array([[ 751, -644, -285, -198,   86, -229],
       [ 771, -587,  206, -236,  558, -163],
       [ 165,   97,  -38, -224,  288, -370]]) yields 771

array([[  8, 224, 127, 149, 195,  91, 157],
       [144, 137, 134, 142, 248,  56,  86]]) yields 8

array([[5126, 3097, 1490, 3679],
       [3867, 2155, 5588, 8872]]) yields 5126

array([[4103, 8486, 1322, 4392, 2733, 3697],
       [4789, 2711, 2978, 5542, 5893, 5404],
       [7436, 3203, 3827, 5425, 3300, 5115]]) yields 4789

array([[329, 109, 523, 455, 392],
       [511, 515, 554, 782, 328]]) yields 329

array([[-464, -764,  725, -479,   61, -211,  886],
       [ 531, -504,  -43, -466,   56,  154, -235]]) yields -464

array([[9, 1, 3, 1, 5, 5],
       [2, 3, 3, 4, 3, 2],
       [7, 3, 5, 0, 5, 4]]) yields 2

array([[2153, 3936, 2853, 8092],
       [2578, 7654, 3108, 1291],
       [1908, 5357, 4254, 7641]]) yields 2578

array([[141,  56,  40, 221, 216],
       [108, 198, 190, 131, 155]]) yields 141

array([[411, 240, 145, 717, 369, 553,  28],
       [513, 191, 178,  97, 933, 385, 415],
       [273, 343, 571,   2, 106, 704,  75]]) yields 513
---
[[45, 55, 53, 44, -38, -58, 27],
[6, 44, 53, -12, 8, -39, 33],
[60, -54, 44, -60, 1, 9, -59]] out -38

[[-44, -30, -55, 13, -68],
[-65, -2, -30, -13, -35],
[-25, -11, -52, -16, 32]] out -55

[[-16, 56, -2, -59, 44],
[-11, -39, 18, -36, 30],
[-4, -5, -6, -10, 3]] out -2

[[23, -6, 1, -32, 5, 19],
[-26, 65, -7, -31, -26, 20],
[11, 23, -20, -21, -15, -6]] out -32

[[18, -10, 4, -17, 18],
[24, -62, 14, 9, 24],
[13, 36, -29, -2, 13]] out 4

[[56, -36, -41, -7, 10],
[-9, -65, -47, 24, -24],
[-21, -2, 18, 25, 3]] out -41
---
[[36, -12, -52, 14, 18],
 [32, 22, -55, -12, 21],
 [13, -55, -3, 24, 34]] ans = 36, 34

[38, -56, 47, 29, -24] ans = 38, -24

[[-18, 28, -34, -13, 42],
 [-66, 16, -14, 36, 56],
 [31, 33, -8, 14, -66]] ans = -18, -66

[-38, -38, 49, -66] ans = -38, -66

[[-13, -30, -53, 68, 15],
 [-27, 17, -9, 15, -17],
 [56, -7, -20, 45, 47]] ans = -13, 47

[48, 0, -51, -22, 60, -26] ans = 48, -26

[[-49, -50, -12, -40, -21],
 [-53, -48, -12, -9, -25]] ans = -49, -25
---
Input: [-72, -11, 29, -9, 49]
Output: 29

Input:
[[17, -38, -50, 5],
[-5, -59, -19, -2],
[-15, -15, -42, 7]]
Output: -15

Input:
[[1, -14, 7, -28],
[4, -54, -8, -63],
[-8, 47, -11, -25]]
Output: 47

Input: [-57, 68, -30, 18, 1, 62]
Output: 18

Input: [5, 48, -18, -13, -57, 25, -7]
Output: -57

Input: [-46, 15, -18, -57, 36, -32]
Output: -57

Input:
[[11, 12, -3, 16, -73, -8],
[-15, 13, -4, 17, -45, -11],
[-15, 12, -3, 4, 23, -11]]
Output: 4
---
95	14	13	6 -> 13

17	-31	0	26	21	16
-19	10	-25	-19	-1	20
-37	-1	11	14	-14	1
-> -14

6411	4719	8356	3162	6452 -> 3162

2447	6355	6592	8084	4952	1235	7050 -> 1235

64	96	68	97
77	17	84	41
-> 84

-45	36	23	-15	44 -> -15
---
[ -7  11  18 -49  68]	18

[[-12 -10  -6 -23  12 -39  -5]
 [-58 -51  -3  -7   8   2  -3]
 [ 36  32  -6 -13 -14 -36  -5]]	-7

[-39 -54 -16  28   1 -42  13]	28

[[-22  23   9 -10  -6]
 [ 17 -29  68  -6  -4]
 [ 24 -60  71  -8  -3]]	68

[-11  60  13 -26   2]	13

[-23   5  55 -30 -64 -27  10]	-30

[[ 10 -12  25  47  -6 -23 -32]
 [-16  13 -39 -66  12  31  45]
 [-51 -66  45  36  18 -69 -22]]	-66
---
[[141 144  78 165 204 187]
 [ 96 117 182 135 118  45]] ==> 45

[[3 2 3 3 2 3]
 [3 8 3 3 3 4]] ==> 4

[[72 72 31 18]
 [80 27 91 27]] ==> 27

[[4 5 2 1 4 5 2]
 [5 3 6 9 4 3 3]] ==> 3

[[186 605 647 238 305 190]
 [302 303 562 727 813 464]] ==> 464

[[543 515 722 612 235 688 481]
 [539 695 609 390 511 779 431]] ==> 431
---
Input:
3,-7,10,-1,-59
-3,4,-15,-4,19
2,9,14,-6,4
Output: 2

Input:
0,-1,0,4,4,1,0
0,-2,0,-6,54,2,1
3,-3,-1,-8,-70,2,1
Output: 3

Input:
18,-18,50,1,29
-34,19,-53,-2,-25
-33,34,-39,-16,-30
Output: -33

Input:
-33,6,-16,-13,-2,53,-27
1,3,-4,-38,1,19,26
-34,14,-11,-30,34,3,13
Output: -34

Input:
-29,65,1,-17,16,-34,22
-23,68,6,-19,-1,-30,19
-8,-48,-20,6,-6,-9,-1
Output: -8

Input:
-11,-37,-56,-10
-36,-57,-71,-12
-7,41,18,10
Output: -7
---
[[3 3 3 2 2 2 2]
 [2 3 3 0 2 2 1]
 [2 2 3 3 5 7 4]] result: 4

[824 213 399 459 659 432] result: 459

[  48  579 -467 -454 -893] result: -454

[2 5 4 7] result: 4

[[ 335 -471 -301    5]
 [ 735 -714  249 -200]] result: 249

[8792 3091 7118 3232 7593] result: 7118
---
[-57, -70, 48, -13, 69] ⇒ -13
[65, -54, -69, -5] ⇒ -69
[11, -45, 1, 31, -65] ⇒ 31
[46, -54, -73, 48] ⇒ -73
[-3, -31, 40, 13, -53, 49, -41] ⇒ 49
[29, -71, -37, -22, 20] ⇒ -22
---
[[1, 3, 2, 3], [7, 3, 7, 8], [3, 2, 2, 4]] ⇒ 2
[[9, 26, 42, -37, 5, 38], [-6, 25, 38, 22, 5, 19]] ⇒ 42
[538, -546, 242, 686] ⇒ 242
[196, 176, 56, 134, 87, 166] ⇒ 56
[13, 45, 67, 80] ⇒ 67
[2735, 9542, 7157, 2559, 7499] ⇒ 7157
[[5, 7, 0, 4], [1, 6, 5, 4]] ⇒ 0
[822, 468, 105, 677, 656, 155] ⇒ 105
---
[[-18.420  -3.340  -4.185 -20.039  -4.462  -7.688]
 [-15.121  18.334   3.264  10.753  12.103  -2.428]] yields -20.039

[[-114.2  -68.8 -175.9  -46.9]
 [ 190.4  -79.8 -115.7 -178.7]] yields -68.8

[[-10.67   0.44 -15.75 -12.79  -7.99   1.41]
 [-19.21  16.29  -3.76  -8.95  -8.99   8.32]] yields -12.79

[[  70.1  -72.3  102.2  -94.7   81.4]
 [  31.2 -114.0   -0.4  -32.9  135.2]] yields 102.2

[[ 107.7  -17.5   51.2  -50.8   67.2  148.0 -115.4]
 [-196.8  171.5    2.6  -51.5  -23.5  153.5   34.2]] yields 67.2

[[ -7.04  -2.26  -7.04  -4.13  -5.98  -0.79]
 [-17.77  -0.46  -7.27  -0.55  11.99  10.01]] yields -4.13
---
[[25 11 10 36]
 [63 68 84 41]] -> 11

[788 389 371  46 302 835] -> 302

[[5830 4461 4479 4527 4546 8426 4583]
 [2388 4456 4629 4890 4392 2164 4701]] -> 2388

[53 48 11 67 81] -> 48

[[ 20 369 115  30 290]
 [165   7 102  95 264]
 [189 216  86 923  94]] -> 20

[81 78 29 70  5  7 56] -> 7

[[ 13  34 -23 -31  25]
 [-10  30 -49  11   4]] -> -31
---
[[67, 17, 30, 58, 79], [48, 92, 20, 80, 78], [27, 94, 43, 85, 40]] result: 67, 40
[1, 5, 4, 4, 8, 4, 4] result: 1, 4
[[217, 200, 186, 221, 209], [177, 191, 63, 112, 190]] result: 217, 190
[[241, 41, 75, 79, 63, 66, 138], [159, 17, 235, 12, 205, 77, 228]] result: 241, 228
[[4601, 8145, 8692, 6255, 2873, 9401], [5333, 8051, 5921, 7501, 1641, 8476]] result: 4601, 8476
[4, 4, 7, 5, 6, 1] result: 4, 1
[1197, 8054, 3860, 2541] result: 1197, 2541
---
array([[ 34, -65, -22, -32,  23, -24,  -7],
       [  1, -15, -19, -13, -12, -29,   4]]) yields 34

array([[ 31, -19,  -8,  16,  15, -28],
       [  2,  48,  40,  15, -31,  17],
       [-16,  54,  23,  -9, -35, -15]]) yields 2

array([[  6, -12, -35,  62,   4,  59],
       [-15,  -3, -29,  25,   9,  58],
       [-28,  20,   2, -31, -18, -11]]) yields -15

array([[ 17,  29, -36,  28,  36],
       [ 58, -13, -24, -50,   0]]) yields 17

array([[ 32, -34, -34,   8],
       [ 42,  -3, -56,  45],
       [-15, -20, -15, -17]]) yields 42

array([[ 61,  15,  35,  -8,  49],
       [ 64, -68,  -8, -51,  58],
       [-26, -17,   0,   5,   6]]) yields 64

array([[-33,   0,  23, -48, -44],
       [-15,  65,  24, -50, -73]]) yields -33

array([[  5, -49,  -5,   0,  -9, -72],
       [  0,  24,  13,  12,  14, -41],
       [-17, -13,  -3, -11,  13, -29]]) yields 0

array([[-21,  73,   2,  -3],
       [ 29, -66,   1,   8],
       [-49, -45, -67, -24]]) yields 29
